runs of hidden systems
V, run 1 (9 x 18)
[[ -6 -38  18 -41  51  42 -18  29 -25 -12   7 -16  -6  22 -21 -46   5 -17]
 [ -2 -45  -2  22 -22 -31 -47 -29   1  38 -35   5  22   9 -25  -9  35  55]
 [-45  37 -41  11 -50   9   4 -19  19  18   9 -34  12 -45   3  35 -32   3]
 [ 39  15 -33 -32  29  18  16   4 -14 -36  24 -31 -24 -31  15 -23  22 -57]
 [ 40 -26  20 -36  30 -32 -46  21   9   2 -40  29   9  32   0  26  30  -7]
 [-49   3  28  -3 -40  28   3 -10 -18   0 -11  -7  17  15 -47  58 -11  46]
 [-25   4 -50  39 -24  35  32  27 -10  -3  23 -43 -11  -4 -20 -35  34 -14]
 [ 59   9 -61 -10   5 -10 -38 -16  19  11 -16  33  28  18  22 -36  -3 -30]
 [ -4  39  55 -15   2 -15 -16 -56   4 -10 -11  17  39  -6  -7  48   1 -26]]
U, run 2 (9 x 18)
[[ -7 -19 -10  26 -24   9   5 -81 -31  -1  17 -38  34 -31 -31 -22  19   1]
 [-11  54  -5   1  -5  22  36  -2 -45 -13  24  23 -26  25 -52  -3  17  36]
 [ -7 -34   7  24  38 -43  37 -14 -23  33  49 -11 -17  -8 -14 -41  22   7]
 [ 25   3 -15 -11 -16  16  36 -66 -39 -14  34  11   0 -16  -2  -5 -55  31]
 [-14  39  44 -21  38 -28  49  -7 -27  -4  44   5 -19  -4 -26  43  15 -21]
 [-36 -35 -29 -24  26  14  24  -1 -18  36  53 -34  11  -5 -16 -14 -53  -7]
 [ 12  -1  50 -30  31   4  23 -15 -19  -5  17  58   4  40   4   5 -55  14]
 [-39   6  22  20   6 -44  40 -16  29  37  38  -4  29  -6  15  38 -35 -35]
 [  0  38 -43 -48  25  20   1  22  10  10  20  22  -8  12  18   4 -68 -20]]
S, run 3 (9 x 18)
[[ 13 -78 -11  25  -1 -25 -15  20  33  26 -11 -16  28  15  29 -15   9 -23]
 [  7  30 -30   6 -26  19 -17 -35  34  -2  -4  12  27 -24  49 -22 -59 -21]
 [-36  30  27 -35  17  21 -11 -37 -26 -17  16 -39 -19 -66 -17   0  -6   7]
 [-17 -53  39 -25  -2  -1 -28  35 -11  -1 -36 -15 -20   8 -26  40  20  59]
 [ 21  -5  -8  70 -66 -22  10  -5  27  -6 -31  18  13  19  16  14  33  19]
 [-17  50 -41  24  -6   4   7  17  26   1  16 -33   5 -25  14 -14  27 -67]
 [  1 -13  25 -43  38  61 -22  27  -9 -41  -6 -19 -10  -1   6 -37 -13 -29]
 [-18  -1  69  18  10  -1 -30 -29  -9   5 -28  48   8  22  -4 -36  -9  49]
 [-43  10 -48  47 -33 -17  -1  -2  -4  51   6 -11   0  -1 -35 -18  16  50]]
U, run 4 (9 x 18)
[[-22  58 -45 -11  -2  54 -25  21  -9  -3  -6  -3  18  29 -34 -25  15 -26]
 [-11 -17  21  21  32 -31 -47  -4  -4  39 -18  27   8  26 -16 -61  35  23]
 [  9   5 -32  41 -56 -29   3 -52   6  21  -9  22   8 -17   8   4 -19  60]
 [ 45  46 -26 -17   5 -39  29  17  -6 -21  12   7 -52 -22  -1  41  43  -3]
 [ 17 -59 -32 -41  23   6 -14 -13 -21   1  10 -64   1 -35 -19  -1  25 -15]
 [  0 -26  30 -19 -22  57   3 -15 -41 -33 -14   9  22  39 -42  20  -6  34]
 [-30  -5  29  67  -9 -15  58  25   8  12  27   6  14  48 -16   2  29 -21]
 [ 26  18 -56  22   4  12  24 -17   2   3  31  16   8  11  24 -68 -27 -29]
 [ 22  53  29 -23  35 -25 -28 -66 -14  -6  -1  35   9 -23  -2 -16  12 -16]]
S, run 5 (9 x 18)
[[ 35  50  11   8   4 -14  60   1 -14 -42  29  20 -56 -20  19   4  11  -1]
 [-27  13  32  -6  49 -25  39  68   3  13  33  12 -40  26  -3  19   7 -16]
 [  9 -45  12  27  -1  10  61  31  -6  -3  27  25  -9  52  17 -22 -34  11]
 [-18  -5   6  33  26 -51  32 -27  20  42  43  12  13  -8  34 -29 -37 -21]
 [-28 -26 -30 -35  11  13  18   3   2  22  37 -27 -12 -33  14   5 -78  15]
 [ 14 -46  44 -21   5 -28  18 -41  -9 -12   5 -12 -20 -52  28  33 -30  33]
 [-38   8  17   5 -31 -35  14  16  30  20  -6  -5  -8 -17  13  83 -22  26]
 [ -7 -19   7  27 -48  20  61  14   5 -38  14 -48  -9 -16   6  47  11 -18]
 [-23 -20  55  11  14  -1   3  24  41 -11  -6 -22  23  -1  34  19   4 -64]]
R, run 6 (9 x 18)
[[ 32   7 -30  54 -40  15  -4 -35   3 -28 -14  -9   4 -25  17 -63  33  -8]
 [ -2   2  64   5  14 -38 -52 -36  16   2 -36   7  19 -23   9   7  38 -11]
 [-21  57  -1 -22 -24  34 -31   7 -21 -24 -28   2 -36 -20 -29   8  18  48]
 [ -2  -8   1  56  -4 -12  16  31   2 -10   1 -24 -32 -15   1 -46  76  -4]
 [ 30  32  33   5  17 -41 -30   9  39  -2 -35  57 -17   3  46  -8   5   3]
 [-13  75  21  11  -5  -1  25 -26 -31  -7  16  37 -11  17 -42   7  20  23]
 [-42  16   4  13  47  -5  -5  37   5  26  19 -19 -37 -19   4 -71  16 -10]
 [ 26  -4   4  21  -3 -51   4 -24  10  16  -4  42 -30 -23  37 -22 -27  58]
 [-33  45  14   0  12 -56  28  -2  -4  33  26   6 -10   1 -29  58  20   2]]
R, run 7 (9 x 18)
[[ 16  45 -28 -38  39 -11 -31 -41 -26  19  14  37 -12 -10 -11 -45 -22  27]
 [ -1 -17 -15  -9  37 -42  11 -32 -40  30  37 -22 -29 -34 -31 -22  27  29]
 [ 22 -12 -19 -49  37 -48   2  29   7  15   9  -6 -57 -36  21  29  -4  19]
 [ 40  11   0 -12   4 -24  75   8 -22 -26  38  14 -38   8  -1  52  -1   5]
 [ -9  -3  32 -23  53   7  48  51  -4  -5  39   9 -14  34   8   7 -20 -49]
 [  4 -23   6 -11  13  27  29  10 -12   6  23  37   0  46  12 -27 -74  25]
 [-29 -42 -12  10  11 -20  18  -6  -6  61  32   8  39  47 -31   2 -28   7]
 [ -3  -4 -75 -38   2  -2 -18 -10  16  43  19 -14  26  -8   5   8 -56 -11]
 [ 22 -31 -36 -13 -18  -8  30 -65 -16   0  32 -40  30 -36  -1  24 -20 -20]]
A, run 8 (9 x 18)
[[-27  28  15  20 -26  64   6 -34  -3 -32   4 -14  46   7  -5 -21 -18 -36]
 [-31 -37  47  15  34   0 -16 -37 -22  13  11 -12   3 -22  -3 -74   0  19]
 [-35   2 -20  16 -29  -4 -61 -19  35  44 -36   7  30 -13  18 -21 -39  38]
 [  1  32 -23  -2 -30  11 -32 -48 -15 -23 -20 -33 -16 -69 -11  -7  37  24]
 [-12 -19  14 -39  35  10 -48  45  25  -9 -25 -41 -29 -45  27 -15  15 -20]
 [ 36 -14   9 -28 -26  45 -27   3  -1 -45 -45  25 -11   7  21   2 -33  38]
 [-24  16  64  33 -16  11  -4  29  -4 -32 -32   5 -26  13 -22   7  57  31]
 [ -7   1 -23  42 -10  44  -2  49  21 -10  -9  -3   2  30  17 -69  14 -24]
 [ 55   8   0  24  14 -37 -12 -29  -8  -5 -11  51 -18   6  21 -63  22  21]]
V, run 9 (9 x 18)
[[ 25 -36 -27   5 -23  40 -14 -40 -16 -31  -5 -46  33 -20  -3 -29  27 -34]
 [ -8 -18  -1 -13   7   3 -72   4  38  10 -42 -25  40 -13  14   0  22 -40]
 [-23  13   6 -49  -6  39 -53 -34 -21 -16 -26 -35   8 -41 -34  12   9  21]
 [-12   7 -29   0 -12  -3 -29  29  -2  -1 -19 -52 -24 -33 -28  12  82   3]
 [ 29  31 -72 -46 -24  20 -37  21   2  -9 -32   3  -3   7 -12  34   7   9]
 [ 34  37  -2  -1 -29  15  12 -18 -16 -44 -13   2  20  18 -30  49  53 -35]
 [-25  34  -7  -5   8  39 -18  58   8   0 -13   9  20  58 -33   5  28 -38]
 [  3  31 -21   3  -6  27 -27 -37 -38   7  -7  25  29  37 -53 -39  26  18]
 [-28  67 -23  41 -12 -36 -15 -16  19  40   3   9  25   5 -20  -5  40 -24]]
E, run 10 (9 x 18)
[[-11   3 -25  35  -5 -22  76  32 -12  13  50 -13 -45   0  -9  -4  16  12]
 [ 26  -8 -40  15 -23   8  -4  -1  30  14  -6  39  39  45  31 -17 -53 -13]
 [  5  36   6  23 -20  -6  23 -76  -3 -20  21 -22  25 -48   4   4  11 -39]
 [-39 -26   4 -37  45   1   4  42  17  30  30 -37   7  -2   7  13 -29 -49]
 [ 27 -53 -16 -31 -26  34  24 -32 -41 -28   9 -18  -7 -10 -12  16 -33  45]
 [ 13  -6 -42  31 -21 -63  32  25  23  27  14  -9 -19  -5   5  40  34  -2]
 [ 56 -13 -16 -13  -4  21 -25  -6  21 -29 -28  14  42  29  31  -5  -3 -53]
 [ -8 -15  58  22  10 -11  38 -38 -21 -24  26 -30   5 -19 -15   2  46 -32]
 [-48 -53  12  -4  -2  25   3  65  15  24  -1 -18  17  45 -16  30 -22   0]]
E, run 11 (9 x 18)
[[-35   7  15  11 -40   9 -44  13  23  11 -49 -12  32  15 -31  53  30  13]
 [  0   0 -29 -18   7  32 -56   6 -17 -12 -25 -34 -10 -21 -32 -44  63   1]
 [ -2 -33  26  -4  42 -42 -33 -10 -20  37  -7  25   4  24 -30 -31  27  39]
 [ -9  41  18 -13 -24   3 -32  -8  -8  -1 -39  37   9  31 -39  57  15  40]
 [ -3  66 -27  -6  15  18 -22  37 -13 -15  -8   0 -30   3 -29 -28  59 -11]
 [  1   6  21   2  46  -5 -12  -6 -21  25  11  52   0  42 -12 -71  -9  18]
 [-36  62  24  13 -24  -2   8 -35 -11  14   2  42  10  18 -28  26 -22  40]
 [-32  82 -48 -17   6  28 -11  30   7   9   9  -4 -20 -10 -10 -15  -4 -13]
 [ 18  11 -21 -18  44  -2   1 -29 -25  15  32  29 -17  -8   8 -70 -41  15]]
A, run 12 (9 x 18)
[[ -8 -28  44 -24  17  26 -27   0 -30  -4 -20  28 -21  14 -15 -35 -25  68]
 [-44   0  -5  49 -51   6 -20  32  19  22 -39  -4  -5  14 -18   2  26  56]
 [ 29   6 -48  41 -26   8 -11  -1   7 -22 -12 -30  -3 -24  10 -47  62 -28]
 [ 47  15  13 -31  55 -27 -42   4  19  -8 -18  33 -12  -3  33 -35  18 -33]
 [  0  58  -1 -41   9  24 -23  18 -10  -8 -18  51 -19  30 -19  13 -29  35]
 [-28  -4 -13  13 -12  13  27  54 -26   0   9 -20 -56   4 -37   2  34  55]
 [ 28 -42 -39  39 -16 -23  19  52  32   5  -8 -12 -12  14  34  -4  23 -17]
 [ 74  43  -2   5  -3 -30  17 -28  10 -32   0  48  10  20  24  14  21 -40]
 [-25  63  25 -30  53   2  18  22 -16   5  31  31 -11  31 -24   5  -2 -29]]

runs to name
run 13 (2 x 18)
[[-67  45  47  25  -8 -11  20  13  -6  20   7  15 -19   8 -33  25  10  38]
 [-43  41 -31  36  -1  -1  14  51  28  22  15 -11 -36 -12  23 -46 -13   2]]
 | R
run 14 (2 x 18)
[[  9 -40  -5  19  -7   3   1  64  41   6 -20  15 -11  31  50 -15 -28   2]
 [ -9  39  15  46 -10   3  32 -36  15 -13  23  15  -6 -31  44 -52 -34 -13]]
 | S
run 15 (2 x 18)
[[-32  73  19  33 -12  -5  18  12  -5   3   3  27   1  40 -41  24  42  -6]
 [ -9  -5 -52  10  27  12  28  31 -13  17  43 -18 -12  15  -9 -63   5 -24]]
 | A
run 16 (2 x 18)
[[-32   9  20 -43  43  -7  -8  14 -18  33  15  35 -10  30 -27  11 -43  37]
 [-13  -8 -71   7   1  -2  37  16 -22  37  46 -14 -20  10 -25 -21 -18  27]]
 | R
run 17 (2 x 18)
[[-18 -45 -46  23  15 -14  21  38  -8  46  31 -14  -7  28 -17 -40   2  17]
 [ 32  -4 -32  11 -46 -12 -15 -64   0  16 -14  33  54  22  -4  17 -24  19]]
 | E
run 18 (2 x 18)
[[-26 -21  15  24   7 -37 -19 -65   3  53  13   1  57  -1 -12 -19 -12  -1]
 [-14 -28 -68 -33 -27  15 -27 -22  -5  31  -1 -39  26 -25 -20  24 -31  21]]
 | S
run 19 (2 x 18)
[[ 32  12 -29 -35  30 -18 -47 -46  -2   0  -1 -20  -2 -62  15 -35  14 -23]
 [ 28 -20  31 -33   3 -16  -1 -41 -33 -32  -6 -16 -34 -54 -10  22  20  44]]
 | R
run 20 (2 x 18)
[[ 40 -78 -15   4 -23  24  10  15  11 -15 -10  -4  21  30  29   0 -28  -6]
 [ 15 -30  10  56 -44 -25  31 -38   8 -17   2 -27  20 -21   6  19  46 -17]]
 | E
run 21 (2 x 18)
[[ 30  39  29 -13  46 -32 -25  -5   6   5  -7  54  18  41   0  -9  23 -41]
 [-29  -1 -46  10 -21 -27 -33 -43  19  59  -3 -18  50 -13  -9   8 -18   0]]
 | U
run 22 (2 x 18)
[[ 28 -21  -7 -20  26 -69 -50   2  25  31 -31  10   2 -10  11  22  36  -1]
 [ 21  50 -42 -54 -16  39 -23   4 -10 -27 -20   8  14  19 -25  47   2 -17]]
 | A
run 23 (2 x 18)
[[ 17 -51  17   2 -43  37   9   7 -19 -32 -28  10  -4  34  -8  17 -14  57]
 [-21  -8  39  68 -28  -6   8  20  14  -7 -22  -8  16  27 -12   4  71 -12]]
 | A
run 24 (2 x 18)
[[ 24  24  -8  22  11  -2 -25 -62 -20 -13   2  -5  12 -28  -7 -71  50 -25]
 [-17  24 -32 -50  34  11 -69  34   1  31 -24   9  -8  11 -23 -15   5  15]]
 | S
run 25 (2 x 18)
[[ 29   3  21 -40 -12  11  12 -47 -14 -45   0 -11 -23 -59  26  30 -33  17]
 [-56  -3  79  -6   2  16  10  33  16 -16 -10 -23 -16 -21  11  39 -15   1]]
 | A
run 26 (2 x 18)
[[ 10 -17 -48 -54  41 -10 -43 -30 -27  34  11  -9   0 -16 -25 -32 -11  20]
 [  5  -7  -9  -4 -10 -69   3 -39   0  29   7 -22   8 -34 -17  64  35   2]]
 | V
run 27 (2 x 18)
[[ -1 -10  55  24   0 -42 -11   7  46   7 -26  23  27  18  32  37  10 -31]
 [ -3  60  -6   0 -17  60  16 -30 -18 -33  13  14  29  21 -19 -20 -13 -31]]
 | A
run 28 (2 x 18)
[[ 18 -47 -22 -32 -15  45   4  36   6 -31 -12 -32  20  23   3  41  -6 -35]
 [  2 -15  32  10   0  38 -13  25   9 -25 -24   8  45  60  -4  -4  23 -49]]
 | U
run 29 (2 x 18)
[[-30  47  12  38 -44  25  39  20  20 -15   5   9  21  35  -3  47  -6 -22]
 [-28 -26  23  26   9  28  33   5 -11 -15  28 -47  24   8 -17 -20  30 -58]]
 | S
run 30 (2 x 18)
[[ 34 -31  17  19   9 -49  37   8 -14 -10  10  -5 -16  12 -14  28  72 -10]
 [ 12  12 -18  -5  14   2   7  30  29  12  10  29  44  62   8  15 -16 -70]]
 | A
run 31 (2 x 18)
[[ 28 -14  -6  11  13 -59 -51 -47  24  30 -25  13  21 -26  23 -31  25  -4]
 [ -2  71 -26 -50   2  15 -56 -23   3  -2 -25   7  12 -18 -15  21  -5 -14]]
 | A
run 32 (2 x 18)
[[ -9 -30  18  33 -41 -25  22 -35   9   8   1 -17  56  14 -12  58  15 -21]
 [ 11  48 -65  -4 -13  33  28  37  -1  -5  17  15   7  49 -17   6   0 -32]]
 | U
run 33 (2 x 18)
[[ 25  24 -33 -55  30  23 -49  13   5   6 -18  35  14  32   5 -22 -30 -14]
 [-14 -16  38   8   4 -48 -48 -22  26  39 -33  17  40  13  -3  30  16   4]]
 | U
run 34 (2 x 18)
[[ 21 -16 -14 -25   8   1  -7  24 -19   3  -5  15  22  68 -50  37  39 -14]
 [ 43   6 -60 -34  24  38 -19  14 -15 -12   3   7  10  36  -8 -43   4 -34]]
 | R
run 35 (2 x 18)
[[  8  31  48  14  37   2  14  34   7 -24   2  36  -2  45   8 -23  30 -53]
 [-35  -2 -22  36 -11   3 -28 -42  25  35   5 -22  45 -23  17 -56 -21 -23]]
 | U
run 36 (2 x 18)
[[-21 -13 -17 -21 -11   7  12  19  31  16  10 -13  -1 -15  38  37 -86  11]
 [ 42  -4 -39  -6 -28   3  20 -28   0 -32   9 -32 -29 -64  39   4 -17   3]]
 | E
run 37 (2 x 18)
[[  2  50 -19  11 -43 -35 -11 -41  25   4 -11 -13   9 -53  13  46  15  -5]
 [-22  44  32   2  -8  16  13  -9   5 -41   6 -44 -18 -61  11  19  22 -32]]
 | R
